Each path is a new rotation, seen through one point. The rows after it are directions, each followed by how far the rotation turns it, in degrees each step (0 if it stays put).
Each turn is a multiple of 5 degrees from 10 to 175, or 0.
Each row of a path follows its step; steps can be skipped.
Rotation 1:
step 0: [ -9  28   8  35  18   8 -29  -2  10   0 -55  24  24 -15 -14  13 -15 -37
   3 -10  23  13   5   4  -3  20 -65  44   8  -8  15  38 -52 -71]
step 1: [-22  24   8 -10   1 -15 -15 -40  12   6 -21 -14  11  28  34  17  40 -22
 -22  19  10  34 -11  36  22  -7 -33 -59  59  67 -26  -7 -27  25]
step 2: [-65  39   9 -13   1  32  32 -12 -39 -18  23 -16  34  18  13   1  14  -8
  39   2  24  -7  28   1   4  47  83 -10  22   4   3   7 -13 -37]
step 3: [ 42  34  -8  57 -33  48 -31  -6  22   3  13  32  59 -11 -17 -11 -12  -7
 -33  42  15 -25  14  20 -33 -21  16 -10  48 -22  15  -5   9 -34]
step 4: [ 18  58  13  43 -47  -2 -30  20  31   0  -8 -14  -2   5  23  11  41 -19
  49 -14  19  -5   1 -22   2   4 -27 -17 -18  40  58  17 -33  49]
step 5: [-16  -6  39 -22  -6  41  -8 -38  65 -14   8 -34  12   0  16  49  44  41
  15  -4   4  40  25 -35  25 -27  25  26   8  12 -22  25   8 -37]
step 6: [ 21  42 -26  11  19  48  31  38 -17  43  54 -13 -28 -30 -17  22   7  18
 -17  27  21  48 -12  63  18  -5  24  14  17   4  19  11 -17 -21]
step 7: [ -5   9  48  37 -32 -27 -50  28  -7  11 -45 -17   0  10  22 -17 -11  15
  18  -7  42 -15 -24  43  44  12 -13  34  38 -19  50   6  11 -42]
step 8: [ 14  42  56  14  57   0  43 -25  42 -34 -44  20  12   9  50 -11  31  32
  -9  17  11  -8  25  26  23 -16 -17 -22   0  14 -18  -4 -40  11]
step 9: [-28  25 -43  -3  20  12  -2   5   7   1 -25 -45  34  -6 -28  17  -1  10
  -8 -33  15  -9  20  47 -24  25  49   3   3  44 -27  76 -39 -15]
step 10: [-21  -4 -14  41 -46  53 -30  43 -32  -5 -11 -29  33  32  20 -21  -1  29
  -6  48 -21   5  10  30  21 -38   9 -42  47  -1 -14   0  24  10]
[  4  -4 -19  20  -5   8  14   0   5  -1  -8 -15  -7   6  -6  14   7  10
   9  -5   8  -9  17 -13 -21  -6  -6 -19   2  -8   6   4  21   2] -> 55
[ 19   1   0  -4 -16  20  -5  16  21  -3 -12  -8  -5   6   1  -6 -15  -8
  11  -6 -19   1   7   0  -8   1   4   0 -11   1 -20   3 -18   3] -> 70
[  2   9  -2   6   5 -13  -7 -12  -8  17 -13   8  15  -1   1  18 -12  10
  15  -6 -15  21  -2   5  -8   1  10   4 -10 -13  -7 -15  10  16] -> 0
[-15  -2 -15 -10 -10 -13  16   5   8 -14  14 -14  10 -13   7  20   4  -8
  -2  -5   8  10   7   8   9  -5   5   4   4   0 -28   5   0  10] -> 95
[-10  -3   9  -5  13   2  -3 -13  13 -13  11 -12   0  11   1 -30   1   8
  15  -3  15  19  17  -3   2   4   1  -3  -5 -17   1 -15  -1   8] -> 120
[  1   1   7  -6  -2   3  17   5  -6 -10  -6  10   0   5  35   3   4  13
 -12  -8   2   5   7 -20 -10   2  16   7 -11   9  -2 -14   3 -18] -> 120
[ -9  -7   8   7  -9  -1 -14   2  -4  -8   2  18 -24  -9   4   6   5  12
  -1 -16 -13   0  21   2   1  13  -1  -1  28   0   1  -5  -9  16] -> 115
